(in the rows, 128 means zero)
One turn moves every row onto another: examples first, then more rows asked
Vuz: [135 117 121 157 145 108 105 121  94 147 112 127  84 127  97  91 129 134
 123 140 106 165 117 107]
vazu: [136 114 120 158 146 103 103 119  93 145 111 130  86 120  97  90 136 146
 125 133 100 165 112 105]
sonom: [134 117 121 154 139 106 102 121  97 150 110 130  83 120  96  91 126 139
 127 132 101 166 115  99]
Duf: [142 121 157 126 130 106 142 115 117 133 111 119 142  96  90 101 151 127
 121 100  85 162 105  66]
Ker: [140 103 137  98 121  89 126 124 108 162 121 145 124 127 101 107 200 149
 114 122 106 143 114 129]
zofor: [111 146 140 136 168  92 135 118 104 153 127 131 122 139 125 145 108 123
 118 140 116 132 122  85]
mabop: [137  98 137 101 117  86 127 115 109 159 123 143 122 129  96 102 196 146
 118 121 103 151 112 126]
Fuput: [141 124 160 127 131  97 145 112 113 135 108 121 149 100  93 109 145 128
 123  98  86 162 103  63]
vov: [136  99 138 101 115  92 124 119 107 166 117 140 116 128  96 108 198 148
 114 126 107 152 111 127]
dotov: [115 142 143 130 167  87 135 118 100 152 131 130 125 146 126 146 107 127
 115 140 113 134 123  86]
kem: [154 149 174 105 157  84 124 126 112 144 117 141 152 127 120 152 133 140
  95 131 124 135  99  99]
nof: [120 150 156 109 158  80 126 150 108 162 123 135 130 139 129 121 153 127
 117 169 138 138 114 115]
depu: [144 122 160 127 129 104 140 111 116 144 110 122 143  98  93 104 154 125
 120  95  86 159 104  65]
soz: [149 152 171 101 154  86 129 118 114 148 112 141 154 125 120 155 135 137
  95 126 124 140  99  99]
dapa: [120 152 153 109 154  82 124 146 104 165 125 139 126 136 131 122 154 132
 118 166 143 140 107 118]

soz moves to dapa
Duf moves to mabop
Now these:
kem moves to nof
Vuz moves to Fuput
sonom moves to depu

One turn moves every row onto another: examples first, then more rows asked
Biluk: [120 103 117 136 133 108 164 119 123 134 153 127 144 113 135 133 138 151
 128 132 124 134 154 140 176 133 125]
Sato: [100 116 128 133 104 123 130 122 123 121 108 121 144 121 143  97 135 154
 137 130 147  91 142 147 122 123 190]
buza: [117 105 106 156 122 120 117 127 150 130 136 147 122 115 142 128 106 146
 121 114 139 135 139 166 155 119 126]
gane: [102 139 146 132  91 109 143 145 137 103 143 132 143 117 140 140 161 144
 135 145 121  91 146 151 136  98 198]
Turod: [131 123 132 122 120 102 129 130 135  95 144 120 106 125 138 135 146 153
 136 134 129  91 152 159 126 124 209]
zef: [106 108 114 175 131 108 109 131 130 106  96 151 126 103 142 153 159 124
 125 101 120 104 145 163 153 137 155]
pubok: [ 95 161 132 139 105 108 149 133 127 105 119 133 165 158 137 115 154 156
 116 122 117 112 149 165 149 124 172]
bisof: [117  99 100 136 118 105 137 142 152 134 147 164 162 125 136 127 121  96
 146 121 125 124 154 149 165 126 146]
fut: [131 113  96 121 134  86 161 136 134 137 108 152 137 135 161 143 136 117
 154 129 101  99 152 117 162 143 167]
kofu: [144 123 131 114  86  78 132 136 141 130 134 134 142 124 157 124 122 146
 140 122 125 101 166 143 105 129 178]
Luz: [142 150 130 150 117 103 133 139 161 125 108 144  98 102 138 128 142 127
 140 137 122 117 136 120 145 139 117]
lopu: [130 109  95 142 109 104 141 121 172 114 137 139 131 110 139 112 172 127
 134 115 134 120 159 152 175 134 128]
zod: [138 152 134 161 109  94 139 128 161 114 105 143 103 117 132 125 152 140
 131 133 130 108 131 127 149 137 113]
fiv: [134 136 155 120 107 104 133 125 144  95 141 120 125 157 146 140 121 132
 134 131  95 110 142 154 126 136 185]
pido: [118 161 133 141  91 135 141 123 162  99 134 138 135 134 145 124 137 138
 138 142  99 109 126 153 137 121 197]
vaz: [125 153 121 155 129 100 157 147 111 134 126 163 145  95 123 158 143 124
 142 137 116 140 139 161 157 143 154]
Pazur: [123 105 108 123 147  96 142 143 136 141  98 140 131 128 165 146 140 120
 153 127  99 105 150 117 163 137 160]
Fekul: [115 148 122 148 131  98 169 136 101 140 120 160 150 103 127 152 129 134
 148 134 127 133 133 163 159 140 165]
nusa: [145 164 117 147 104 101 142 118 153  96 149 152 142 141 124 112 131 147
 123 118 111 100 163 140 126 153 177]
rad: [110 101 117 170 109  99 108 128 138 104  90 154 123 107 139 149 145 128
 129  92 130  99 139 158 140 133 153]

fut moves to rad
lopu moves to bisof
Now these:
nusa moves to kofu
Turod moves to gane
Pazur moves to zef

One turn moves every row onto another: examples first, then more rows asked
Gure: [152 135 120 123 122 121 117 134 125 122 130 122  66 125 136  98 115 131
  98 147 112 154 119 145 141 133 109 109 118 107 139 143]
rikob: [105 154 120 101 138 122 114 111 105 150 146 136 149 113 136 128 148 140
 134 137 137 144 101 143 135 147 145 129 134 134 108 139]
pez: [142 145 116 130 122 132 120 126 138 108 128 104  75 121 135  89 127 133
 100 141 110 151 111 134 126 150 109 107 129 105 141 142]
Zabab: [135 111 129 144 133 127  94 146 148 129 105 111 115 136 124 128 105 104
 132 120 125 147 101 133 107 130 140 110 143 157 122 144]
Gulu: [148 139 127 137 115 112 110 114 105 113 133 129 142 109 147 121 138 106
 104 101 123 119 116  90 170 140 133 130 140 156 122 109]
Sab: [125 133 108 175 136 149 148 142 118 111 156 120  85 103 130  94 147 128
 133 106 102 140 122 123 154 142 129 141 121 156 111 126]
serel: [106 150 127  84 125 117 114 114  97 143 144 142 142 123 131 117 130 132
 146 134 129 154 114 147 141 133 137 129 142 145 119 138]
tidos: [138 142 141 126 112 108 111 118 110 107 124 137 147 101 147 123 146  99
 118 107 128 129 115 105 161 128 144 118 137 157 118 116]
Topit: [170 102 139 137 122 147  95 136 134 134 110 134 104 135 133 138 125 123
 125 132 123 150 105 126 114 143 130 123 161 142 135 146]
sen: [139 146 113 141 123 110 107 136 129 116 131 113  84 130 130  92 130 131
 101 141 109 160 117 141 135 148  97 110 118 100 131 141]
bimu: [125 132  97 175 136 115 145 140 105 102 166 120  94 108 139 104 146 124
 135 111 105 122 122 110 150 126 115 140 111 135 122 140]
Pef: [148 140 110 118 118 125 112 129 114 115 124 113  76 127 122  97 129 136
 111 150 105 144 120 146 128 150  98 121 114 108 135 140]
guke: [ 89 151 107  97 123 130 121 110 102 138 163 127 130 116 139 114 143 142
 131 133 135 144 123 147 142 141 147 117 132 130 110 132]
tupa: [153  95 135 161 123 148  97 143 142 130 114 117  99 133 124 129 106 119
 134 132 128 137 116 139 118 135 136 120 151 143 137 152]
gida: [117 143 119 111 130 113 119 116  89 155 152 131 142 131 147 130 153 151
 147 141 132 149 117 141 136 132 121 142 134 134 129 143]
fivo: [159 135 130 140 115 110 114 123 103 115 136 144 141 111 144 124 146 115
 117 103 133 130 132  94 178 129 131 132 137 146 104 127]
Menuk: [146 138 101 138 116 105 117 132 121 120 147 118  74 135 137  95 124 136
 103 143 114 155 109 142 141 141 100 119 119 107 141 147]
Vub: [120 110 103 142 157 169 130 113 111 146 131 150 112 131 104 119 106 138
 133 113 113 116 127 127 122 133 163 132 146 122 124 135]
gego: [111 117  93 141 144 150 126 105 110 135 133 165 124 134 104 116 117 135
 139 113 115 117 119 133 121 126 169 124 145 109 125 142]
Fov: [153 105 134 164 138 149 103 136 149 140 106 119 103 133 125 126 113 122
 111 121 129 146 105 135 111 149 142 119 147 147 133 128]
rasi: [106 103  93 144 158 152 121  97 105 141 135 157 104 132 123 117 122 128
 139 109 110 125 114 126 131 119 174 118 141 124 126 140]
Mok: [119 110  99 137 150 158 132 103 100 148 131 149 111 147 114 113 107 137
 140 117  99 120 113 130 117 131 166 130 144 131 133 140]
pubu: [106 112  91 133 144 143 118 111 100 151 130 157 118 138 111 122 106 126
 132 118 103 118 111 143 124 118 170 126 138 128 137 128]
sem: [124 138 103 162 138 111 152 140 106 107 156 124  89 120 136  91 138 121
 129  97  99 143 122 113 149 125 110 139 115 155 125 117]
zese: [151 149 129 142 103 112 115 136 120 121 133 130 153 115 147 121 135 113
 103 102 127 132 123  98 168 124 140 124 149 149 117 119]
Ruri: [131 137 100 185 145 111 140 140 111 114 132 119 104 120 124  93 126 116
 130  98  94 126 118 113 155 116 122 141 107 146 126 127]
Dad: [144 134 125 128 109 120 112 127 113 114 134 135 140  97 147 131 148 108
 117 104 136 126 123 103 172 117 145 128 140 158 112 118]

Zabab moves to gida
tidos moves to Menuk
Now these:
tupa moves to rikob
pubu moves to fivo
sen moves to Mok
Topit moves to guke
serel moves to bimu
Gure moves to gego
rasi moves to zese

